Each path is a new rotation, seen through one point. The rows after it are directions, each followed by how far the rotation turns it, in degrees a step (0 if it stays put).
Each turn is a multiple of 5 degrees from 10 to 175, or 0.
Each row of a path follows its step; steps can be skipped.

step 0: 7.4  2.3  7.9  17.4  -0.7  5.8  -7.4  -13.2  -13.7  0.3  31.6  16.1  8.2  -7.2  29.7  15.2  8.5  0.1  11.8  -9.7  6.9  0.9  9.7  -4.7  6.6  37.2  -8.0  -4.3  16.3  -4.3  19.8  26.8  -8.9  4.5  10.1  -27.3  -16.2  -46.4
step 1: -8.9  20.6  -15.4  24.0  -7.6  -16.3  -36.4  -16.1  -12.2  10.4  -5.6  0.0  4.7  1.3  6.0  16.7  -9.9  -27.2  22.7  -6.6  -13.2  -13.3  17.0  -16.1  12.5  8.2  3.1  -31.3  -1.9  2.7  -12.4  14.0  -4.7  -16.5  16.6  15.3  8.3  -38.7
step 3: -8.9  18.5  -26.0  12.8  7.1  -8.6  23.8  -13.2  2.7  -2.8  21.2  18.6  0.0  3.0  -18.1  6.8  -13.8  -28.2  15.8  -24.2  1.9  8.8  13.6  -1.6  41.8  10.0  25.5  3.8  -13.2  -5.5  4.7  11.6  -7.6  -3.0  36.7  15.0  14.0  3.7
step 5: -20.5  17.7  -7.2  -9.2  -9.7  -0.1  0.5  -8.3  -23.3  -13.7  23.0  26.9  -8.3  18.0  12.0  18.5  -19.2  -3.7  21.3  -22.6  2.1  -1.1  -4.2  3.4  -5.2  -4.2  5.4  -18.0  9.5  12.4  -7.3  22.6  -5.9  -27.8  32.7  -2.0  -15.0  -38.9
step 8: 9.7  3.6  -6.8  -13.6  -17.4  -15.9  17.7  -12.3  0.7  0.0  9.0  0.6  20.2  -9.3  -4.5  30.7  3.7  -20.0  0.2  -3.3  -12.3  3.0  31.4  -33.6  20.5  21.7  8.9  25.8  8.2  11.5  24.9  -20.4  -13.7  -7.6  33.7  -2.3  13.2  -9.8
step 9: -14.5  18.8  4.4  -26.9  -18.3  -3.0  12.1  -30.9  8.1  12.7  3.1  45.4  16.0  10.8  -8.6  -1.5  -10.9  -3.8  12.8  7.4  -0.1  7.0  3.4  -9.4  -11.4  25.0  23.7  -2.9  -6.9  10.0  -21.3  -1.3  -13.0  -12.7  25.9  -23.8  0.6  -26.9
step 10: -17.6  7.6  -12.3  -5.4  -4.4  17.0  21.6  -51.3  -12.1  -13.4  -3.6  20.8  -7.4  12.6  10.9  25.7  15.4  -14.9  -12.8  -16.3  -9.2  -19.3  0.1  -25.6  -6.5  -2.6  -5.5  -22.5  6.8  20.9  22.7  1.3  4.0  -9.2  23.7  -9.0  -0.7  -9.7
step 12: 2.2  16.4  -18.8  8.2  -10.9  0.6  -3.9  0.3  13.4  -4.0  14.7  -8.4  -15.3  -7.5  10.7  31.7  19.6  -17.4  -3.8  -5.5  -12.1  9.9  24.6  -24.4  22.5  48.8  -9.1  -21.7  19.6  23.4  9.2  10.6  -5.9  -8.6  1.7  -3.5  6.4  -20.4
step 13: 4.9  7.2  10.7  -1.3  -20.3  -6.2  -7.6  -19.3  -26.9  39.3  -6.8  1.3  3.5  9.0  -0.8  0.1  7.1  -26.4  28.8  9.5  -2.9  -6.8  27.6  -10.1  16.6  37.2  16.1  10.9  4.4  -4.5  -2.9  12.0  -24.5  -9.8  17.0  -15.5  -1.5  -25.1
Directions:
-14.0  -0.7  7.4  -5.9  5.4  10.5  2.4  0.2  -5.7  -3.8  3.4  5.5  5.9  0.4  -2.7  -6.7  -10.8  3.2  -3.4  -1.4  1.5  -10.1  -2.8  -3.9  3.8  6.6  9.4  7.0  -0.7  3.8  2.4  -4.6  1.1  7.5  4.6  -6.1  -2.5  2.3 -> 70
-6.4  -0.9  -1.9  0.8  0.3  3.0  5.7  5.4  3.3  -0.7  9.0  -4.4  8.5  1.6  -3.9  -3.3  6.8  0.2  2.0  -2.3  10.1  5.1  -8.9  0.6  -0.2  2.2  -11.6  -4.6  -9.6  -1.4  -9.9  0.3  -11.6  -0.9  1.1  -11.0  -2.8  -5.0 -> 160
-1.6  0.2  4.3  0.7  3.5  0.4  1.0  -6.6  -5.3  6.6  -11.7  -0.6  10.0  0.5  6.3  5.8  -2.9  -1.8  -2.2  -2.0  -1.2  -5.2  -0.2  7.9  -9.5  -3.2  2.4  -7.6  -2.5  5.6  -6.8  -5.2  -6.0  -2.2  0.7  6.9  -15.6  -7.4 -> 85
1.3  -2.8  1.4  -4.5  -2.8  11.5  -1.4  -6.2  7.2  11.0  -7.5  0.9  -3.5  -4.3  5.2  -2.6  11.6  -5.8  1.1  -0.5  -4.2  -4.0  2.6  -4.8  0.7  8.8  1.4  -9.6  1.0  3.8  0.7  -3.0  0.7  1.5  -8.7  -14.0  1.3  5.1 -> 25
3.7  -4.3  -5.6  -9.7  -1.5  5.1  2.3  -1.3  2.2  -1.1  -6.9  -1.7  -10.3  -8.3  0.5  -2.0  -7.7  0.5  -7.9  -4.5  8.8  -6.3  -9.7  7.6  -3.1  9.4  -6.2  -2.9  5.7  -5.3  2.1  7.0  -3.2  -4.9  8.7  4.1  2.6  -2.1 -> 60

step 0: -6.9  8.9  30.0  -16.8  13.2  -3.9  -16.9  24.1  7.0  -31.2  12.6  -22.2  8.3  26.5  -6.8  11.8  -17.3  -7.4  -19.2  10.3  12.3  20.0  -43.3  -19.9  2.5  15.3  -2.0  -6.1  9.5  4.4  21.6  8.3  -1.1  -21.3  -4.8  -12.8  7.0  -12.8
step 2: 5.8  -12.5  17.9  -1.3  -5.4  -2.5  -6.7  22.5  1.3  -36.7  29.5  -10.1  -24.1  -20.4  -1.9  -2.3  -4.9  0.6  21.0  -0.6  -7.3  28.6  17.6  22.0  1.9  15.1  -26.4  -25.6  -9.3  -19.4  23.8  -8.9  17.0  -21.1  -4.3  5.7  -13.3  16.3
step 3: -3.3  -16.5  -5.6  -6.7  0.2  -16.6  20.7  13.4  -17.1  -20.2  19.7  -43.6  14.6  0.9  9.3  -4.6  -24.6  -12.1  -0.9  2.4  -0.2  23.5  27.3  -17.7  13.2  14.7  14.7  1.6  -33.6  7.3  0.5  20.5  12.5  3.6  -30.0  10.0  -3.5  -15.7
step 4: -12.0  19.7  2.8  -15.7  -9.8  -36.4  23.6  37.8  7.8  -20.9  32.1  1.2  17.1  -10.4  32.9  4.4  -14.9  -4.3  22.0  -5.7  10.9  -2.3  -2.0  -4.1  -31.7  -7.9  14.1  -5.2  0.9  -4.8  6.6  -2.7  7.9  17.2  2.1  -16.4  17.5  11.0
step 5: -8.2  6.8  17.6  -13.9  -10.4  -22.9  16.5  21.5  21.7  -21.9  25.9  -3.9  0.8  0.1  -3.1  -31.5  4.0  -10.3  -5.2  11.1  -20.5  -6.3  6.6  48.7  8.8  9.1  -7.4  20.2  16.8  15.2  -17.9  23.5  3.8  16.9  -10.8  -4.2  -18.1  -4.6
step 6: -6.5  28.1  55.9  3.0  14.6  -8.9  1.9  10.5  1.3  -30.5  13.1  -18.0  -21.8  25.1  8.6  9.5  -2.2  -21.6  -24.7  13.2  2.3  2.8  -3.6  -7.0  10.1  1.5  28.1  3.2  4.0  -12.4  14.4  15.2  -10.2  2.4  -10.8  3.8  -7.4  18.2
step 9: 10.9  -28.0  14.7  -3.1  11.9  -0.6  -0.6  15.2  10.6  -38.7  10.6  -40.1  -2.6  -6.8  -11.7  8.0  -5.1  -0.6  -7.2  18.4  9.3  18.7  2.3  -9.8  -8.3  28.4  -17.7  -6.7  -16.0  13.1  7.9  40.8  7.8  -5.9  1.6  -1.7  16.9  -25.7
step 10: -10.0  -18.1  8.7  -17.6  -21.8  -15.0  0.7  27.2  7.7  -0.4  35.3  -14.7  26.2  14.9  9.2  5.4  -24.6  -5.2  25.6  -9.9  0.9  8.9  -10.7  -3.0  -8.5  14.3  12.2  -3.1  -5.2  -7.6  40.6  6.0  -12.1  -13.2  -18.2  1.3  31.2  16.4
step 11: -18.8  -7.8  -10.2  -15.3  -28.7  -26.2  0.0  9.3  10.2  -42.5  13.8  -22.4  -8.4  -10.1  -3.4  -25.5  -17.3  -15.0  18.6  9.8  -22.7  27.8  20.3  34.3  -5.8  -8.8  -0.4  -7.9  2.0  3.8  -2.8  -10.0  1.1  4.8  4.7  -17.9  -7.1  9.6
Directions:
8.7  -3.1  1.5  10.3  -4.2  -7.0  10.3  -5.4  -1.5  3.7  -3.8  -14.7  4.7  0.4  -5.9  -3.0  -0.8  8.3  5.0  -2.5  -10.5  -4.9  -5.1  2.8  2.1  2.2  4.0  4.3  -4.7  7.0  -9.7  4.3  -2.6  -2.8  1.4  1.4  -1.1  3.6 -> 175
0.2  -2.7  -3.1  -9.4  6.3  5.5  -1.7  3.6  0.8  -4.8  -0.4  3.3  -3.1  -3.7  2.7  6.7  4.7  3.2  4.3  2.8  -14.3  -5.8  -8.9  -5.6  -8.6  4.2  12.7  -2.8  0.4  0.7  0.3  -1.8  2.6  -1.2  -7.0  7.9  -5.7  10.5 -> 170
-3.9  0.7  3.1  1.1  3.3  -6.6  2.6  0.0  -2.1  5.9  5.1  7.6  8.6  -10.4  -7.6  -6.7  2.9  4.6  4.0  3.1  -1.2  2.1  -1.0  5.3  4.5  9.0  -4.2  6.5  11.2  -3.9  3.8  -9.7  3.7  -10.2  -8.4  4.9  4.6  2.4 -> 130
-5.3  0.4  -4.4  3.5  6.8  1.5  3.8  9.4  -1.9  2.2  3.3  7.7  -8.2  -3.8  -7.1  -3.3  -8.8  8.3  -11.0  1.0  3.1  5.8  -7.1  2.9  4.7  1.4  4.4  1.0  -10.2  -0.7  -1.8  -1.1  -11.1  -3.8  8.7  0.4  -6.2  5.3 -> 60
-2.5  -1.4  -3.7  -2.1  -8.8  9.4  5.7  -7.1  4.6  5.4  4.9  1.9  3.9  2.0  1.2  -2.2  4.5  -1.7  -3.9  -7.7  5.6  4.3  7.1  -2.1  3.2  -1.0  15.0  7.9  1.3  -5.3  0.8  10.4  -3.0  -8.1  -8.9  -3.9  -4.3  5.8 -> 155
-7.9  4.7  -5.4  -0.5  -8.9  -3.7  3.4  1.4  7.4  1.9  -3.3  4.5  -6.6  -8.7  1.1  -3.0  9.8  -0.6  14.0  -1.4  1.3  10.0  -7.9  2.7  -0.1  -8.4  -3.6  -3.7  6.2  6.6  -3.5  7.1  -0.3  1.3  5.9  3.3  -6.3  0.2 -> 110
-3.2  -1.0  -1.8  -9.3  -6.3  3.7  -10.6  -1.5  -3.9  -8.2  -4.2  -6.3  6.8  -7.2  2.1  4.4  2.8  4.0  -5.4  5.5  6.6  3.6  -0.9  8.2  1.7  2.8  1.7  13.6  -3.7  3.2  -9.1  -1.1  9.1  -1.7  9.4  2.6  0.7  3.0 -> 170

step 0: -11.5  -44.0  13.9  16.5  2.4  -7.4  -13.2  -24.4  10.8  -9.6  -11.4  6.7  1.0  22.8  -5.5  -39.9  -14.2  -10.9  16.8  9.8  -2.0  -20.5  -9.8  -12.1  -22.3  -3.6  -34.9  11.0  2.0  -14.1  15.6  17.7  17.0  -12.8  -16.3  9.8  7.8  15.3
step 1: 1.0  -22.6  -26.0  -5.9  20.0  3.0  -0.8  2.9  10.6  -27.7  16.9  -1.3  -0.9  -20.2  -43.2  -26.3  21.0  22.4  -9.3  -12.6  -24.8  3.5  -14.5  -6.7  26.1  7.0  -2.7  -3.5  31.7  12.5  -14.5  5.8  16.6  -1.0  -1.9  13.9  -6.5  22.6
step 3: 16.2  15.3  -22.6  -32.5  -33.3  39.3  7.5  -2.7  9.5  3.4  10.8  11.7  12.9  19.1  13.6  17.0  17.6  -1.8  -17.9  -6.8  -13.1  -14.4  -4.1  -21.4  -2.1  4.0  9.8  8.3  -41.8  -2.5  -7.2  3.2  -3.9  -5.8  16.0  32.4  3.2  6.0
step 4: 11.6  0.0  5.2  4.0  -1.6  35.2  -21.0  0.0  -16.1  14.4  -25.2  -30.3  1.6  19.1  11.0  -6.9  -20.4  -21.5  -30.9  -20.8  -2.2  16.4  -18.1  12.1  -1.7  -3.7  27.0  24.5  -4.6  -1.2  29.5  23.5  10.7  -3.7  5.5  -21.2  13.2  7.5
step 5: 5.4  -5.6  -30.6  7.2  14.2  -3.3  14.2  15.7  -8.5  11.9  -17.4  0.7  5.8  19.3  -12.2  -5.6  21.6  -38.6  9.6  -17.8  11.0  1.7  26.5  1.0  -1.6  -44.2  -5.7  -11.2  25.5  -23.8  19.2  0.3  15.3  23.8  5.5  11.7  9.4  17.0
step 7: -28.5  -5.9  0.8  12.7  2.9  -11.5  7.9  -16.4  5.0  -14.7  -3.4  17.3  5.6  -4.7  40.4  -21.3  33.3  21.5  -8.3  -24.1  -32.0  16.7  28.4  -0.1  17.4  -8.9  -13.9  5.2  -7.8  16.4  -30.3  16.0  6.0  -7.7  -7.5  6.6  6.8  -13.8
step 8: -6.5  -22.0  13.5  -19.6  4.5  33.0  7.5  5.2  0.4  -28.0  22.1  -5.0  -47.0  -11.2  16.5  29.1  1.4  16.9  -2.7  1.1  -9.4  -11.0  -4.1  31.7  17.0  -7.7  -2.1  -13.9  -17.2  3.7  11.4  32.4  -8.5  14.4  5.5  0.0  1.8  -10.7
step 10: 18.0  11.1  -26.7  -27.1  -8.3  -1.3  -30.6  -21.5  -12.5  33.1  -20.4  -13.8  0.3  -15.3  -1.8  22.6  12.4  -9.3  14.1  -16.4  2.9  7.1  -6.7  23.0  -4.5  -8.8  11.7  -4.1  0.3  -37.8  -7.2  -17.1  -21.5  -7.7  -4.4  -25.9  8.3  -20.6
step 12: 11.5  -32.9  25.9  6.3  10.2  -22.1  17.3  -34.5  -9.4  3.0  28.7  23.9  -15.1  8.5  17.1  -14.5  28.2  -18.0  21.4  14.5  10.0  18.7  4.7  16.0  -35.9  4.0  4.0  -6.3  11.1  13.1  4.1  4.4  -2.8  -2.9  9.5  -17.2  -2.6  10.8
Directions:
0.0  3.6  3.3  2.7  -5.4  8.7  9.9  3.1  -9.0  8.5  -1.7  9.5  -7.7  -9.4  4.3  -1.1  0.9  6.1  4.2  -12.0  2.4  -3.7  -1.6  -11.1  -4.8  4.9  0.2  0.5  0.9  -3.1  -8.3  -1.6  4.0  0.2  -7.6  -5.4  -0.4  2.0 -> 85
-10.1  -3.7  5.0  5.2  -1.7  -7.4  7.2  -7.4  11.4  -3.6  14.0  1.5  -3.5  -1.5  -5.8  -4.0  9.8  -3.3  -5.1  -7.7  1.9  1.3  -3.0  2.5  4.1  3.9  1.9  -1.8  -2.1  5.3  -0.5  -7.1  -0.8  3.0  -10.5  -0.5  6.4  1.6 -> 65
-3.9  4.2  -1.7  -5.9  -5.2  -2.7  4.1  3.2  3.2  5.3  -2.6  0.2  12.4  1.9  -4.3  4.8  -1.6  2.8  -5.6  0.6  0.3  -8.1  9.6  7.0  -3.1  -2.7  -3.8  3.0  -3.3  -1.2  -11.5  -4.1  -10.4  -14.7  -8.3  -3.9  1.8  -1.3 -> 95
-1.0  -0.8  -7.3  -3.8  3.4  -5.8  -7.6  -2.4  -3.7  -5.4  -3.4  -4.1  4.4  -1.0  -15.2  -5.9  -7.5  3.5  4.0  -10.8  0.6  -1.2  3.5  -3.8  -1.3  0.9  3.2  -6.5  7.2  -12.1  -1.7  -4.0  -1.9  9.9  -8.2  0.7  -1.8  -4.7 -> 80
4.6  -0.3  13.3  -1.5  8.4  7.3  -1.1  -14.2  -0.5  3.7  1.9  2.1  -1.1  0.5  -5.1  7.2  1.5  11.7  1.8  2.4  -1.0  0.6  -4.7  4.0  -4.5  -7.0  7.3  2.0  6.7  -6.1  2.8  0.8  -10.7  -0.7  0.3  -1.6  7.4  5.4 -> 175
2.5  5.4  8.4  -11.0  -6.6  -4.2  -3.9  4.2  -6.2  -0.8  0.7  -6.3  -5.5  3.1  -3.2  -16.3  6.9  0.1  2.5  1.7  -2.2  4.1  1.3  3.6  -4.4  9.3  2.0  12.1  1.9  0.4  -7.6  0.3  -3.4  0.9  4.5  5.3  5.4  4.7 -> 125
-6.2  -7.5  7.5  -7.2  3.2  -3.3  0.0  1.8  1.3  1.0  6.8  4.4  -2.3  2.1  -6.5  3.1  -5.3  -4.3  3.3  -2.9  3.5  -11.5  6.6  -11.1  -10.7  -3.9  1.6  1.2  -8.5  2.9  0.9  -4.2  1.4  1.3  15.7  1.3  2.1  -3.3 -> 120
-2.8  -7.4  -1.4  5.2  -6.0  2.2  -1.6  7.1  7.1  -3.0  -4.1  4.7  7.7  3.1  -2.2  -3.4  4.3  1.2  19.4  -5.1  3.7  7.4  1.9  -1.2  -4.0  -0.6  -2.6  0.4  8.5  7.3  6.4  3.1  -6.6  -4.8  2.4  -8.4  4.0  3.2 -> 60
